(in the rows, 100 means zero)
Families of rows that turns and mirrors carry onto each other, the same ones carrying the whole set onto itself: the rest of each named row's family, in list order:
7 families of 4 rows:
q_333: 110 125 131 88 124 108 100 91 122 118 125 82 117 114
q_384: 135 80 91 86 65 100 101 91 85 85 79 100 90 87
q_469: 111 107 136 75 138 114 98 78 110 103 115 89 110 122
q_839: 135 89 93 97 61 100 101 85 84 71 79 105 108 82
q_29: 96 115 119 61 71 119 108 69 94 107 104 118 85 122
q_133: 100 121 141 81 121 118 99 87 117 116 115 85 110 122
q_564: 117 109 89 128 108 121 87 89 103 82 99 83 130 77
q_882: 129 123 96 117 93 112 84 86 104 83 98 68 135 75
q_234: 93 120 121 59 74 107 90 85 98 96 122 128 98 117
q_464: 107 118 84 127 93 115 98 88 104 82 102 80 130 79
q_520: 92 117 128 60 63 112 99 70 110 104 107 125 109 114
q_200: 126 112 151 84 126 116 109 88 110 99 102 97 110 126
q_399: 132 98 97 122 102 110 86 83 99 78 88 78 136 78
q_959: 142 93 89 86 55 111 105 94 88 79 83 100 98 88
q_853: 136 108 96 89 72 93 98 83 74 77 67 94 91 93
q_343: 97 117 130 66 68 118 80 77 112 105 110 131 115 114
q_547: 109 120 141 88 125 100 95 84 112 108 114 83 116 130
q_754: 115 119 150 86 123 112 108 87 113 104 106 81 116 125
q_759: 123 106 141 70 118 113 104 93 115 103 132 79 114 116
q_383: 94 115 122 60 73 134 101 68 98 91 125 119 103 115
q_26: 122 119 86 111 107 99 83 74 110 88 89 87 133 70
q_89: 132 105 90 117 105 129 89 83 109 85 95 75 134 78
q_636: 137 100 99 113 114 108 91 83 115 78 93 79 140 80
q_482: 91 118 128 59 77 115 109 80 107 109 111 120 91 119
q_182: 131 97 95 88 52 108 93 84 80 68 79 106 104 95
q_415: 131 76 90 87 69 97 109 83 88 91 77 82 94 92
q_479: 140 95 93 82 65 106 114 71 88 79 75 95 98 80
q_11: 92 116 122 63 75 104 104 65 105 101 108 129 99 123

Same family as q_520: q_384, q_564, q_754
Same family as q_482: q_839, q_133, q_399
Same family as q_415: q_464, q_200, q_343
Same family as q_853: q_759, q_383, q_26

Families of rows that turns and mirrors carry onto each other, the same ones carrying the whole set onto itself: the rest of each named row's family, in list order:
4 families of 4 rows:
q_381: 96 120 88 80 113 89 109 121 70 69 78 98 102 100 69
q_468: 65 112 97 70 121 117 102 114 81 93 112 74 80 117 119
q_350: 140 76 101 106 106 67 102 100 100 84 73 89 101 109 80
q_625: 104 72 106 112 89 105 69 86 101 126 105 91 93 101 120
q_461: 135 61 117 96 105 88 86 80 84 96 84 100 79 97 84
q_293: 112 92 101 111 77 123 69 101 109 110 92 87 91 87 128
q_181: 93 114 93 79 119 74 125 125 86 82 85 81 109 125 81
q_57: 100 98 103 67 130 86 117 104 64 75 87 95 84 111 69
q_14: 81 117 97 86 102 110 110 124 111 107 101 64 100 123 132
q_206: 100 74 111 98 97 119 72 90 101 114 110 79 76 103 135
q_106: 139 82 102 106 93 90 84 96 88 84 69 105 95 84 78
q_778: 66 109 79 93 120 116 89 110 93 92 114 72 87 112 129
q_160: 128 78 104 113 89 102 87 99 125 109 90 72 92 108 131
q_927: 98 115 87 71 136 103 126 106 76 71 81 88 85 106 80
q_303: 68 129 88 85 99 121 93 127 90 95 101 80 99 103 120
q_581: 136 77 113 90 105 91 106 83 85 106 72 107 91 95 71

Same family as q_581: q_625, q_778, q_927
Same family as q_381: q_293, q_106, q_303
Same family as q_160: q_350, q_181, q_14

Families of rows that turns and mirrors carry onto each other, the same ones carrying the whole set onto itself: the rest of each named row's family, in list order:
3 families of 6 rows:
q_612: 127 108 101 85 87 62 105 93
q_643: 90 137 102 93 81 123 101 61
q_576: 110 143 94 67 98 107 79 84
q_768: 88 111 92 79 108 91 88 130
q_185: 91 95 113 113 79 84 127 76
q_44: 118 105 107 102 74 72 118 74
q_432: 73 105 102 117 77 113 121 90
q_859: 90 137 95 67 111 111 79 96
q_122: 72 89 114 107 99 86 122 96
q_524: 65 101 99 102 101 106 107 118
q_439: 70 131 105 93 97 129 101 75
q_373: 130 125 89 92 65 84 100 89
q_867: 81 92 108 90 113 76 105 115
q_155: 107 116 98 113 60 101 118 75
q_289: 109 102 102 79 107 64 96 112
q_99: 70 129 102 80 111 123 90 92
q_871: 122 122 86 76 90 80 85 115
q_398: 110 144 97 81 83 112 91 66

Same family as q_432: q_768, q_524, q_373, q_155, q_871
Same family as q_44: q_612, q_185, q_122, q_867, q_289

Families of rows that turns and mirrors carry onto each other, the same ones carrying the whole set onto itself: the rest of each named row's family, in list order:
9 families of 3 rows:
q_660: 105 97 99 98 75 95 81 137 95 94 94 89 63 100 88 94
q_276: 97 66 114 110 119 98 99 98 82 70 92 118 135 89 118 111
q_628: 91 109 72 98 109 110 94 89 112 113 159 92 99 91 102 102
q_594: 110 90 102 92 85 97 94 143 105 87 83 92 72 103 84 97
q_56: 94 116 86 91 105 111 99 79 122 109 149 82 95 90 100 115
q_86: 101 64 107 111 115 97 102 82 80 66 94 121 131 87 111 118
q_28: 98 64 117 102 116 115 99 82 86 72 97 116 135 104 105 118
q_137: 92 124 78 93 104 114 87 84 99 101 157 94 91 85 95 105
q_490: 100 91 86 94 85 94 105 131 82 88 79 85 65 103 83 107
q_648: 102 92 93 93 84 82 90 140 93 106 87 86 67 98 97 100
q_231: 104 85 85 98 81 91 87 145 95 104 86 96 79 106 90 91
q_947: 91 115 91 102 104 113 89 73 110 100 158 90 99 85 107 110
q_141: 91 108 85 94 119 105 98 81 102 108 162 92 93 87 110 111
q_205: 96 84 114 119 131 103 97 87 84 73 94 111 137 85 113 116
q_297: 103 96 92 96 73 94 80 134 81 97 78 94 77 101 85 99
q_967: 104 60 105 107 104 108 95 84 90 63 88 115 127 104 123 111
q_447: 90 119 74 94 114 111 113 82 103 91 150 84 86 83 96 114
q_589: 95 64 100 113 114 107 95 93 86 78 98 122 146 97 113 106
q_24: 97 67 119 114 104 108 87 89 79 69 89 117 132 98 111 111
q_972: 110 88 90 96 81 80 94 134 91 92 83 92 64 94 88 103
q_683: 105 95 101 104 96 86 87 135 82 103 73 85 72 102 89 105
q_264: 91 75 101 109 115 106 113 82 80 63 86 108 134 88 108 122
q_444: 97 110 77 95 110 100 102 74 107 104 156 91 86 81 102 116
q_978: 98 106 78 95 105 112 96 71 119 94 155 89 93 92 118 109
q_989: 94 83 106 113 108 110 89 84 79 68 94 120 144 86 109 111
q_697: 96 122 87 101 127 107 95 90 99 107 153 85 81 88 97 110
q_142: 112 86 86 92 76 95 89 131 104 88 91 88 60 108 101 95

Same family as q_28: q_594, q_56
Same family as q_628: q_231, q_589
Same family as q_205: q_683, q_697
Same family as q_447: q_490, q_264
Same family as q_24: q_660, q_947
Same family as q_86: q_972, q_444
Same family as q_648: q_276, q_141

Families of rows that turns and mirrors carry onto each other, the same ones carrying the whole set onto itself: the rest of each named row's family, in list order:
3 families of 6 rows:
q_653: 98 97 109 99 112 139 83 90 50 72 86 116 111 136 109 135 87 99 82 73 130 145 74 90 77 123
q_366: 98 84 121 94 128 120 101 76 62 91 67 109 112 130 94 102 78 98 66 60 126 139 63 99 75 103
q_993: 111 80 119 80 86 114 93 83 116 116 105 107 97 100 96 96 92 106 108 108 79 97 128 119 119 111
q_769: 106 93 99 88 117 120 92 112 46 92 56 105 94 106 129 96 92 91 89 65 118 140 67 86 61 110
q_571: 103 86 127 91 94 138 75 68 78 82 102 121 122 136 89 146 81 110 85 91 117 120 94 103 107 123
q_457: 121 73 127 85 106 121 71 83 66 88 58 111 108 128 111 129 81 101 75 67 118 131 80 101 74 119
q_816: 97 100 92 83 96 114 114 112 97 121 103 102 83 79 114 64 104 95 121 107 79 106 113 104 107 101
q_995: 124 67 136 81 91 118 71 69 100 100 83 112 110 124 95 128 81 109 85 89 98 110 110 117 103 120
q_794: 90 122 82 108 119 134 105 119 46 84 93 110 89 115 122 102 98 91 97 76 120 149 69 86 70 115
q_831: 109 76 138 85 116 114 92 56 88 101 89 132 112 132 88 129 66 95 80 67 102 124 90 119 94 105
q_467: 101 100 119 92 83 133 90 74 102 105 123 121 111 115 81 124 87 112 103 111 95 98 107 110 131 116
q_77: 98 89 110 84 106 97 103 103 79 112 138 106 77 79 110 93 103 96 115 112 75 108 110 124 119 100
q_605: 93 125 93 100 90 129 113 103 98 116 130 115 90 93 94 91 99 104 118 114 85 102 101 106 125 108
q_730: 94 107 82 87 112 117 114 126 62 109 78 101 81 82 130 64 104 87 111 84 99 128 83 88 77 101
q_361: 108 79 132 80 105 102 93 69 96 112 124 131 95 106 96 125 79 93 104 93 77 108 114 131 116 103
q_146: 88 98 94 93 118 104 112 122 53 102 116 83 76 78 117 66 115 100 101 105 98 123 82 104 100 99
q_371: 88 95 99 98 129 115 112 109 45 91 80 84 94 103 109 71 103 100 77 79 124 139 59 92 77 100
q_217: 88 135 75 109 108 129 121 125 70 106 115 110 79 94 114 80 105 93 115 96 97 127 82 94 95 108

Same family as q_730: q_993, q_769, q_457, q_816, q_995
Same family as q_467: q_653, q_571, q_794, q_605, q_217

Families of rows that turns and mirrors carry onto each other, the same ones carrying the whole set onto itself: the rest of each named row's family, in list order:
4 families of 4 rows:
q_661: 113 124 111 132 111 122 101 102 110 58 68 109 116 115 90 75 111 88 98 66 131 81 107
q_837: 143 113 108 129 80 105 161 98 69 75 112 110 117 81 77 63 135 93 114 62 129 101 96
q_937: 115 117 106 118 89 128 133 106 93 76 72 117 139 106 89 93 109 73 107 80 109 97 89
q_499: 117 108 117 116 127 123 95 94 60 117 145 118 82 85 109 113 124 62 104 89 132 77 115
q_900: 142 124 100 123 96 120 137 116 111 71 72 107 127 104 77 91 112 67 99 85 137 95 103
q_707: 137 117 124 111 124 107 85 54 75 115 94 110 82 50 81 91 136 109 113 110 128 79 87
q_532: 131 111 131 107 122 128 83 84 45 111 144 110 91 86 83 113 123 78 121 97 143 87 107
q_32: 137 88 103 109 109 133 86 85 33 117 111 116 75 87 96 95 124 78 104 97 139 64 96
q_323: 128 117 142 114 108 96 86 81 97 127 103 113 90 45 85 94 133 94 110 102 112 66 93
q_907: 141 127 101 145 99 97 151 88 82 61 99 83 94 103 82 68 130 100 105 62 141 65 92
q_491: 130 110 111 108 132 138 90 85 50 108 136 118 76 91 98 105 129 71 118 80 160 79 90
q_94: 127 132 108 121 102 129 124 98 101 66 62 121 127 110 94 86 108 77 99 92 148 93 81
q_165: 131 126 115 131 86 101 159 108 69 75 111 94 110 99 76 67 145 98 103 64 118 56 101
q_358: 145 114 113 138 89 115 148 98 75 50 101 109 108 108 72 73 132 108 113 66 115 59 90
q_481: 140 128 121 133 119 109 71 83 82 118 105 120 75 42 87 91 130 90 104 106 120 69 96
q_784: 115 132 140 116 114 92 98 75 92 101 113 113 68 54 73 122 131 80 100 111 125 81 98

Same family as q_707: q_937, q_499, q_907
Same family as q_661: q_837, q_32, q_784
Same family as q_358: q_900, q_532, q_481

